The rows of a group all lie on one hidden flat surface, such as a line or a plane, and a surface may be shifted away from zero. Groups are numbered from 0 in the order they first appear among the rows asked about.
Here is the table:
[0.40 0.35 0.66 -2.00 -0.49 1.50 -1.78 0.33 0.43 -0.04 0.13 0.18 0.01 0.21 -0.40 0.57]
[-1.22 1.58 0.38 1.32 0.72 1.00 0.09 -1.02 -0.76 -0.35 1.27 1.37 0.59 0.78 -0.67 0.74]
[-0.56 0.38 1.41 -0.32 0.78 0.61 -1.83 0.53 -1.64 -0.53 0.73 -0.11 1.46 0.52 -0.25 1.09]
[-0.43 -1.04 1.85 -0.36 0.43 1.18 -1.12 1.66 -0.25 -0.61 0.27 0.23 1.20 0.82 -0.48 -0.86]
[-0.47 1.59 0.95 0.62 0.62 0.82 0.18 -1.54 -1.44 1.09 -0.16 1.58 0.97 1.29 -0.22 1.39]
[-0.05 0.99 -0.89 0.85 1.38 -0.08 2.35 -1.67 0.06 -0.21 -0.88 1.30 -1.74 1.21 -0.64 -1.14]
[-0.91 -1.10 -0.42 0.96 0.15 1.10 1.26 1.21 0.83 -1.04 -0.92 -0.44 -1.52 -0.11 -0.59 -0.61]
[-0.38 -1.23 -0.20 -0.18 1.76 0.15 0.49 0.68 0.67 -1.49 -0.65 1.22 -1.31 0.59 -0.57 -0.62]
[-0.94 0.39 1.42 -1.14 0.46 2.28 -1.12 -0.20 -0.36 0.12 -0.62 -0.32 1.10 1.65 -0.06 0.50]
[0.39 -0.82 0.71 -1.20 -1.00 0.60 -1.37 0.15 1.33 0.01 0.33 -0.91 -0.59 -0.60 -0.86 -0.72]
[1.53 -0.41 0.24 0.13 -0.29 -0.13 0.48 0.06 0.47 -0.57 -0.02 -0.38 -2.12 -1.29 -0.92 -1.59]
[0.50 -1.18 -0.82 -0.21 0.85 0.19 1.43 -0.25 0.87 -0.05 -1.45 1.32 -0.48 0.20 -0.22 -1.70]
[1.08 0.33 1.32 -1.76 -0.79 -1.83 0.97 -0.19 -1.29 0.85 0.85 -0.55 1.64 0.54 0.85 -0.31]
[0.18 -0.25 1.23 -0.59 0.87 0.94 -1.83 1.54 -1.22 -0.63 0.64 0.79 2.69 -0.06 -0.68 1.08]
[0.20 0.04 0.21 -1.68 1.15 -0.06 -0.75 -0.12 1.44 -0.64 1.85 1.03 -0.35 0.92 0.20 -0.18]
[0.23 -0.22 -1.87 0.52 0.71 -0.78 1.62 -0.86 1.26 0.15 -0.78 -0.23 -1.84 -0.38 -0.47 -1.36]
[-0.70 -1.77 0.11 -0.74 0.75 0.69 -0.83 1.46 -0.26 -1.39 0.36 1.59 1.10 0.75 -0.30 -0.08]
[1.99 -1.04 -1.80 -1.68 -0.15 -0.36 0.22 -1.00 1.14 -0.69 -1.36 0.91 -0.96 -1.65 0.26 -0.86]
[0.09 1.95 -1.72 1.35 -0.53 -0.62 0.48 -1.48 -0.53 1.46 -0.28 -1.96 -1.02 -1.03 0.73 1.15]
[0.79 0.12 1.07 -0.92 -0.88 -0.18 -1.58 -0.19 -1.20 -0.32 -0.73 -0.45 1.28 -0.14 0.41 -0.75]
[-0.37 1.14 0.84 -2.22 0.43 0.63 -1.28 -1.16 -1.17 0.17 0.08 1.10 0.96 0.41 0.05 1.03]
[0.74 -0.10 0.39 -1.67 -0.27 -2.10 0.03 -0.37 -0.47 0.99 0.53 -0.03 0.61 1.23 0.66 -0.77]
[-0.94 -0.15 -0.54 -0.09 0.54 0.93 1.34 -0.52 1.79 0.02 -0.95 1.96 -2.06 0.84 -0.64 -0.91]
[-0.01 1.11 1.43 -0.83 0.71 1.35 -0.98 -0.66 -1.19 0.57 -1.40 -0.25 1.60 0.49 -0.48 -0.30]
[-0.86 0.13 -0.70 1.80 1.40 0.38 2.19 -0.63 -0.44 -0.29 -0.86 1.25 -1.03 1.29 -1.52 -1.34]
[-1.23 -0.84 1.18 0.18 0.30 1.23 -1.70 0.96 0.08 -1.89 0.14 0.43 0.27 0.29 -1.00 0.86]
[-0.14 1.19 0.61 -1.23 -0.55 0.93 -0.31 -0.95 -1.01 -0.09 1.40 1.61 1.03 0.93 -0.09 1.31]
[1.35 1.36 -0.29 0.70 0.94 -0.20 1.05 -2.74 -2.05 0.45 -0.62 1.92 -0.28 -0.08 0.17 0.71]
[-0.32 -0.20 -0.60 -0.01 1.02 0.40 0.97 0.10 1.79 -1.99 0.50 0.72 -1.13 1.06 -0.17 -0.78]
[0.31 -0.96 -1.97 0.51 1.33 0.33 1.18 0.18 0.67 -0.15 -0.44 0.63 -1.54 -0.48 -0.24 -0.76]
[-0.73 2.15 -1.55 1.23 1.42 0.69 1.96 -1.58 -0.99 0.80 0.01 1.87 -0.66 1.45 -0.31 -0.16]
[0.66 0.32 -1.60 -1.89 1.33 0.78 1.55 -1.10 1.32 -0.12 -0.99 1.92 -1.59 1.08 0.18 -0.24]
[0.33 1.46 -0.55 1.09 -0.93 -0.86 0.86 -1.48 0.10 1.84 -0.14 -1.17 -0.80 -1.33 0.75 0.83]
[-0.01 0.48 0.97 0.60 1.27 -0.26 1.07 -0.28 -0.52 0.99 -2.53 0.17 -1.48 0.03 -0.27 -1.83]
[0.05 1.06 -1.59 0.78 0.19 -1.23 1.69 -1.58 0.34 1.42 -0.03 -1.18 -0.89 -0.35 0.80 0.68]
[0.18 1.36 -1.66 1.38 -0.19 -0.57 1.69 -1.12 0.15 0.88 -0.38 -0.75 -1.30 -0.15 0.96 -0.27]
[0.80 -0.63 -1.86 0.44 0.89 -0.30 1.69 -0.50 0.78 -0.65 -0.45 0.31 -1.95 -0.98 -0.28 -1.30]
[-0.92 -0.46 1.25 -0.78 1.17 0.09 -0.63 0.57 0.98 -1.45 1.88 1.35 -0.18 0.60 -0.14 0.23]
[-0.11 0.22 0.40 1.93 -0.93 -0.70 1.46 -0.10 -1.52 0.41 0.10 0.30 -0.71 0.08 -1.45 -1.44]
[0.06 1.41 -1.26 -1.10 1.92 1.80 0.91 -2.39 -0.13 -0.28 0.11 2.32 0.23 0.94 0.59 1.04]
[0.52 -0.50 -1.49 -0.19 -0.27 -0.70 1.93 -0.01 0.46 -1.32 -1.04 1.54 -1.54 -0.13 -0.86 -1.36]
[0.21 0.74 -0.91 -0.87 0.01 0.33 0.68 -1.66 0.02 0.27 0.30 3.29 -0.78 0.37 -0.03 0.99]
[0.47 0.67 1.89 -1.05 -0.54 -0.63 -1.08 -0.01 -0.81 1.10 0.85 -0.01 1.79 0.80 -0.08 0.61]
[-1.17 0.41 1.96 -0.26 0.24 1.07 -1.80 1.37 -0.21 -1.52 0.64 0.10 1.08 0.83 -0.23 1.05]
[0.46 0.14 -1.62 1.73 -0.61 -0.58 1.43 -1.06 -0.07 0.22 -1.66 0.93 0.01 -0.30 0.11 -1.92]
[0.74 0.08 -0.88 -1.06 1.58 1.32 -0.27 -0.62 1.18 -0.12 -1.95 0.35 -0.49 -0.19 0.53 -1.17]
[1.07 2.04 1.36 0.71 1.10 0.42 -0.54 -0.07 -2.51 0.36 -0.74 0.73 1.61 0.58 -0.92 0.35]
[0.00 1.17 0.25 0.51 -1.52 -0.50 -0.18 -0.83 -0.24 1.68 0.95 -1.54 0.86 -0.17 0.52 1.63]
[-0.71 1.27 0.54 0.51 -2.02 0.42 -0.84 0.80 -1.53 0.34 -0.98 -1.79 0.49 -0.94 -0.47 0.93]
[0.87 -0.57 -0.21 -1.19 0.21 -1.88 0.71 -0.87 -0.05 0.26 -0.35 0.08 -0.10 0.30 -0.10 -0.52]
[0.28 -0.72 0.00 -1.73 1.09 -2.08 0.09 -0.35 0.13 -1.34 1.99 0.09 0.04 0.87 -0.47 -0.72]
[-0.52 -1.18 1.33 -0.17 0.49 0.66 -0.69 1.56 -0.53 -0.88 0.27 1.32 1.00 0.26 -0.35 0.16]
[-0.19 -0.37 -0.75 0.12 -0.76 -0.57 1.19 0.36 -0.28 -0.28 -2.74 -1.39 -0.51 -0.27 0.17 -0.50]
[-0.99 -0.53 2.02 0.17 -0.36 1.41 -2.34 1.15 -0.99 -0.96 0.42 0.21 0.83 -0.01 0.34 1.30]
[0.25 -1.04 0.69 -1.18 1.30 -1.24 -0.37 -0.27 0.98 -0.89 1.63 0.18 -0.38 1.39 -0.42 -1.17]
[-1.06 -0.40 0.80 -0.42 1.15 0.03 -0.49 -0.34 1.02 -2.66 1.33 0.32 -0.25 0.84 0.15 0.00]
More rows, each followed by its group:
[0.82 1.15 -0.19 -0.04 1.73 0.71 0.71 -1.30 -0.56 1.38 -2.86 1.30 1.07 1.36 0.56 0.07] 0
[0.41 -0.14 -0.46 -2.38 0.88 1.34 -0.56 -0.56 2.07 0.28 -1.43 -0.22 -1.00 0.89 -0.17 -1.55] 0
[-1.31 -0.14 0.03 1.58 -0.10 1.83 -0.63 1.50 0.51 -1.06 -1.67 0.24 -0.81 -0.49 -0.82 -0.65] 1
[-0.33 1.33 -1.91 0.82 -0.38 -1.95 1.08 -1.13 0.29 1.28 -0.48 -1.80 -1.12 -0.55 1.33 -0.21] 2
[-1.13 -0.36 -0.23 1.00 -0.44 1.58 -0.23 1.24 -0.39 -0.71 -1.74 -1.45 -0.98 0.17 -0.73 -0.50] 1
[-0.21 -0.48 0.61 -0.81 1.63 0.77 -0.45 0.54 1.22 -1.36 1.98 0.85 0.05 0.68 -0.11 0.09] 1
[1.02 0.15 1.39 0.25 -0.93 -0.50 -1.83 -0.35 -1.09 0.17 0.01 -0.75 0.81 -0.17 -0.14 -0.59] 0
[-0.47 0.13 1.72 -0.56 -0.18 0.58 -1.28 0.76 -1.18 -0.91 -0.14 1.22 2.00 0.74 -0.09 1.07] 2
[1.01 -0.06 -0.24 -1.82 -0.59 -1.84 0.84 -0.10 -0.58 0.74 -0.93 -1.05 -0.58 0.28 0.35 -0.35] 1
[1.00 0.36 1.75 -0.17 0.02 0.10 -1.94 -0.20 -1.13 -0.04 -0.72 -0.30 1.76 -0.47 0.68 -0.24] 0
[-0.51 -0.83 -1.13 0.53 -0.17 0.82 0.93 1.22 0.12 -1.24 -1.13 -0.62 -1.44 -0.33 0.20 -0.98] 1
[1.09 0.31 -0.14 0.59 -1.47 0.46 -0.09 0.32 -2.04 1.03 -1.66 -1.37 0.23 -0.12 0.16 -0.73] 1
[0.91 -0.45 -1.23 -2.18 1.38 1.24 1.01 -0.83 2.07 -0.75 -0.30 1.24 -1.60 0.79 -0.37 -0.77] 0
[0.77 1.05 -1.60 1.31 -0.50 -1.20 1.94 -1.72 0.68 0.92 -0.86 -0.82 -1.92 -0.72 0.40 -0.28] 2
[0.78 -0.69 -1.15 0.95 1.16 0.23 1.80 -1.03 1.81 -0.30 -1.05 0.30 -1.05 0.44 -0.05 -1.22] 2
[-0.93 -0.60 0.44 -1.04 1.28 -0.09 -0.76 -0.04 1.13 -1.31 1.82 0.80 -0.16 1.32 -0.22 0.02] 1
[1.17 -0.11 -0.07 -2.68 0.03 0.60 -1.14 -0.26 -0.58 0.13 -0.30 1.19 0.93 -0.04 0.45 1.44] 0
[-0.79 0.26 1.69 0.46 -0.16 1.05 -1.66 1.22 -0.94 0.92 1.04 -0.46 1.89 0.02 -0.13 1.09] 2
[-0.22 1.52 0.26 0.16 -1.02 0.24 -0.86 -1.07 -0.34 1.28 0.58 -2.14 1.89 -0.30 1.34 2.20] 2
[0.42 -1.07 -0.48 -0.58 -0.90 -0.79 -0.41 0.61 -0.25 -0.88 0.93 0.73 -0.54 -0.98 0.61 -0.18] 0
[-0.47 -1.11 -0.54 0.19 0.85 0.66 0.86 0.59 0.59 -1.82 -0.17 1.46 -0.76 0.16 -0.33 -1.38] 2
[-1.06 -0.81 -0.49 0.06 0.83 1.53 0.32 0.56 1.14 -1.83 -0.85 0.27 -1.79 0.18 0.03 -1.35] 1
[-0.07 -0.02 -1.15 0.83 -0.81 -1.97 1.72 -0.29 -0.26 -0.31 0.28 0.89 -0.90 0.15 -1.38 -1.60] 0
[0.11 0.60 0.83 -2.02 0.16 1.21 -2.80 0.46 -0.08 0.62 0.18 -0.10 0.93 1.07 -0.41 0.75] 0
[-0.83 -0.56 1.00 -2.20 1.24 0.76 -1.31 0.89 1.13 -1.17 1.89 1.37 0.32 0.48 -0.30 0.32] 1
[0.11 -0.34 2.34 -0.44 -0.83 -0.83 -1.30 0.28 -2.11 0.99 1.14 -0.76 1.52 0.25 0.13 1.11] 1
[-0.19 0.82 0.59 -0.11 -0.75 -0.30 -1.20 0.10 -1.30 0.45 0.65 -1.32 2.23 0.26 0.76 1.11] 2
[1.19 -0.90 -0.79 -0.76 -0.51 -0.84 0.33 -0.85 0.95 -0.86 -0.58 0.61 -1.59 -0.94 -0.19 -1.35] 0
[0.91 0.66 -0.27 -2.15 1.79 1.48 0.75 -1.56 0.42 0.49 -0.67 2.50 -0.74 0.87 0.42 1.31] 0
[-1.44 -0.04 0.20 0.76 -1.87 0.91 -0.68 0.93 -1.04 -0.24 -1.15 -1.77 0.20 -0.77 0.13 0.32] 1
[1.16 0.32 0.52 -1.53 0.04 0.50 -0.48 -0.36 -1.23 -0.23 0.68 1.65 1.36 -0.12 0.88 1.07] 0
How many dimensions does each group's flat surface have? From group 0 on:
5 3 2
